One hidden turn or mirror swaps the rows below in pairs. Which row is each named row swapped with?
nur: [ 17.2  -4.5   4.7  -0.6  -7.9   5.2   2.8   0.5  -4.1  12.3   3.5   8.8
  12.5 -11.7 -16.7 -17.5  34.2]
tez: [-24.8   0.5  10.1  21.0  -4.8  -0.7  -0.2   9.7  -1.5   1.6  -6.2   6.1
   0.5 -15.8   9.2  25.5  21.3]
vipo: [  2.7   6.2   9.7  -2.2   9.4  -2.0  -8.0  16.2   2.1 -12.0   7.0  10.1
 -10.2 -26.6   8.6   7.0   8.4]
ginug: [  8.9  -3.7   1.6  -4.8   0.2  -0.8  -3.3   3.4   0.9 -33.3  -4.5   0.0
   4.7  -9.2  -1.0  20.6  16.1]
talef: [-16.3  16.6   7.5  16.2 -15.4  -2.2  -0.9   9.9 -15.2  -7.8  -0.6  -7.4
   1.0 -12.1 -14.8  -8.4  36.7]
Zazo: [ -8.1  -1.2  11.3   5.5  -3.8  -5.3  -4.1   5.7 -11.9 -29.1  -3.0  -8.0
  -7.0 -14.5 -10.6  19.5  18.4]
fab: [  8.9 -12.9  10.4   3.3  -2.0  -4.8 -13.4  13.6  -5.7  11.9   5.7  22.3
   4.9 -13.7  -6.4   2.0   1.7]
buf: [  1.7 -22.5   5.5  -8.0   0.2   4.0  -3.1 -10.3   3.9 -12.8  -3.1   3.9
  19.7  -0.6  -3.9 -13.2  23.7]
Temez: [ -3.0   8.1   7.0  27.5   4.0  -1.9  -3.4  18.5  -5.0 -10.7   5.9  24.0
  -2.3  -0.3   0.2 -11.4  17.2]
riluz: [ -4.9   1.1   6.1   6.3   8.5  -0.7  -2.3  12.8  11.4  -6.2   2.5  14.6
  -7.0 -29.2 -10.9  19.2  16.6]
buso: [ -0.7   1.2  12.8  26.9  14.8  -3.0 -10.2  17.6  -9.8   2.9   2.7   0.1
   5.3  -1.2 -15.0   6.5  16.0]
tamo: [  3.7  13.9  11.0   1.5  -8.7   8.0   1.5  11.5   3.3 -10.9   3.6  -0.2
   5.2   2.4 -14.6 -30.6  11.6]
pas: [-21.5 -18.2   6.3 -14.0  -4.3   1.4  -4.9  -5.8  -8.8  13.3  -6.5   6.7
   8.7  -4.7   6.1  19.1  20.4]
pibil: [ -5.5   0.9  24.4 -15.0 -23.9   1.3   3.1   7.5  12.9   5.0  -0.8  24.7
   9.7   2.4  -2.5  -0.9  22.9]
pur: [  1.3   2.0  20.6  27.2  -2.3  -3.3 -10.0  13.8  -5.8 -10.3  -6.1  16.9
  14.8   6.8 -16.6   0.4  26.0]
zuzos: [ -4.9  -7.3  -4.9  15.5 -15.9 -17.3 -13.9  22.8   0.2  -5.3   6.2  19.8
  13.7  -5.0   4.2   9.2  10.2]
zelas: [-19.7 -15.1   2.1   3.2 -16.7  -7.8 -19.3   5.0 -22.1 -15.7  -6.5  -2.8
  11.9  -8.0   1.9  10.4  27.2]
sifur: [-20.4   2.3  11.9  26.7  -3.8   2.0  -2.6   7.9  19.6 -22.5   1.5   8.3
   0.2  -7.1  -9.4  -2.9  18.1]
rese: [-28.5   6.7  -1.8  19.2  -6.3   1.2  -2.3  10.5   4.5  10.7  -0.1  19.3
  -1.6  -4.0  -6.7  16.2  20.2]
Mige: [ -3.1  -2.4   2.3 -13.9  20.9   3.5  -2.0   4.3  16.2  -0.1  -0.6  16.8
   8.2   9.3   1.0   3.4  20.2]
zilu: [ -5.9   3.9  -5.6   0.1 -13.0  -7.9  -9.6  22.1  -3.7   3.3   6.4   4.5
 -13.5  -7.6  14.0  19.2  10.8]
boni: [ -8.4   2.1  -3.0  -1.9  -9.7   6.6   2.2   6.7 -15.2 -16.1  -0.7  -5.4
  12.5   7.4  -0.7 -26.4  33.8]
vur: [ -3.5   8.2   1.5 -12.8  -3.0   4.1   9.3  -0.3  -6.0  -2.5   5.5 -14.7
  -4.7   0.6  -9.0 -22.3  19.7]
pil: [-25.6   7.3   8.1  -3.6 -24.3   4.2   4.9   9.0   9.8 -23.5  -3.5   3.3
 -12.8  -2.5 -15.6  -1.6  24.5]
Ver: [-25.9  -0.1  15.3  -6.0   4.7   5.0  -5.1  13.4  -2.7 -34.0  -2.1   3.1
  -3.6 -14.0   2.9   6.5  13.2]
paro: [-21.3 -21.1  14.2 -12.9  -5.8   8.2  -3.1   4.5   3.2 -17.8  -8.5   9.5
   6.9  -6.9  10.9  12.3   4.0]
pav: [-10.7  -1.0  17.8  -9.2  -3.0  -0.9  -4.0  14.0  -7.3 -14.5  -9.9   2.8
 -19.6   5.5 -12.2  28.0  16.0]
pel: [-14.7  -2.8   2.4 -25.8   9.3  -0.9  -3.6   1.6  -9.8  -7.9   0.6  -7.7
   0.8 -16.9   3.7   7.8  16.8]
gedi: [ 13.1  -6.5  11.7  16.3  -8.1 -11.8 -16.0  24.8  -7.5  -8.5   1.1  19.4
   9.8   1.7 -17.7  -1.5   8.9]
muf: [ 20.0   8.6  13.1   0.1 -16.2   6.4   2.8   7.2  -8.3  -3.3  -0.5   4.9
   3.2  -7.6  -2.1 -13.1  41.5]
mozi: [  0.5   1.0  -2.1  -5.4  -5.8  -7.7  -3.9  13.5 -18.8   6.5  -2.0  -4.4
  -6.9  19.0 -12.5 -16.9  15.0]
ridin: [  4.0  -1.4   8.6 -26.4  -7.3   4.9   1.2   9.4   1.6  12.1  -6.0  10.2
  13.9  20.6 -10.7   1.0  19.1]
dipe: [-10.2   5.5   7.3  20.2  -6.1  -7.9 -12.8  30.3  -4.8  -6.6  -3.3  15.7
   4.4   5.1 -15.6  20.7   8.9]
gub: [  5.0   2.4  25.2 -10.4 -29.9   3.7  -3.8   9.1 -17.1  12.5   0.1   8.0
   0.0  -2.5   0.4  -4.1  21.6]
Zek: [-22.9  10.4  16.2 -19.7  -2.3  11.4   8.9  -0.2  -1.5 -13.7   0.3  -7.8
  -6.9  -6.3  -2.1 -11.4  15.3]
nanef: [-29.1   6.2  10.4  24.3 -16.8  -0.2  -2.8   9.6  -9.3  15.7   0.2   6.8
   0.8  -1.1  -8.2  -0.4  20.8]
fol: [ -9.7  -6.4  14.3  -3.6  -9.3   6.0   3.3  -1.7 -11.4  23.8  -3.7   1.2
  17.7  -3.4   6.6 -15.2  22.7]
gug: [-11.2  -2.3  -2.8  12.9 -10.7  -6.1  -3.7   4.4 -24.4 -25.5  -1.3 -13.8
   4.5  -6.7  -3.7  -0.2  23.5]
Tav: [  7.3   6.0   4.0   3.4 -21.1   4.4   5.2   8.4  11.3  10.3  -3.2  22.0
  -2.5   0.0  -8.7  14.2  35.4]
Sobi: [  7.1   1.8   4.0 -20.7  -4.1   3.8   4.4  12.8  22.1  -5.4  -4.0  19.9
  -1.9  10.2  -6.7   7.2  23.4]
dak: [-36.6   6.8  11.2 -10.4 -13.1   6.1  -1.2   9.5   7.0   4.1   0.5  -0.3
  -6.2  -1.4   0.1 -13.8  17.3]
Reta: [  7.1  -7.0  14.5 -16.7   5.6   8.6   4.3  -4.9  -2.0 -11.3  -6.7  23.9
   2.5   1.8   6.9   1.0  31.9]
kez: [-18.0   0.3  -2.5  19.0 -28.7   8.2   3.4  15.6  -3.5  -6.0  -0.8   3.1
   8.7  11.4   0.5 -18.4  21.8]
kemad: [-10.3 -21.4  -7.9 -11.6 -10.6  -5.4 -11.2   6.3 -14.1 -18.7   0.3  -1.6
   6.7  -4.0  -9.0 -14.5   7.3]
naz: [ -9.8 -18.5  10.6  -6.6  -7.7   5.2  -5.8  -6.8 -14.5  17.3  -4.8  18.7
  20.1  -0.4  -5.1   5.3  19.1]
potin: [  5.0   0.9  15.1 -12.1  12.7  12.7   7.5   0.7   4.3  10.2  -8.2   1.4
   2.6   7.0  -7.3  11.2  33.5]

Swapped with Ver: boni
Swapped with Zek: gug
Swapped with gedi: Sobi

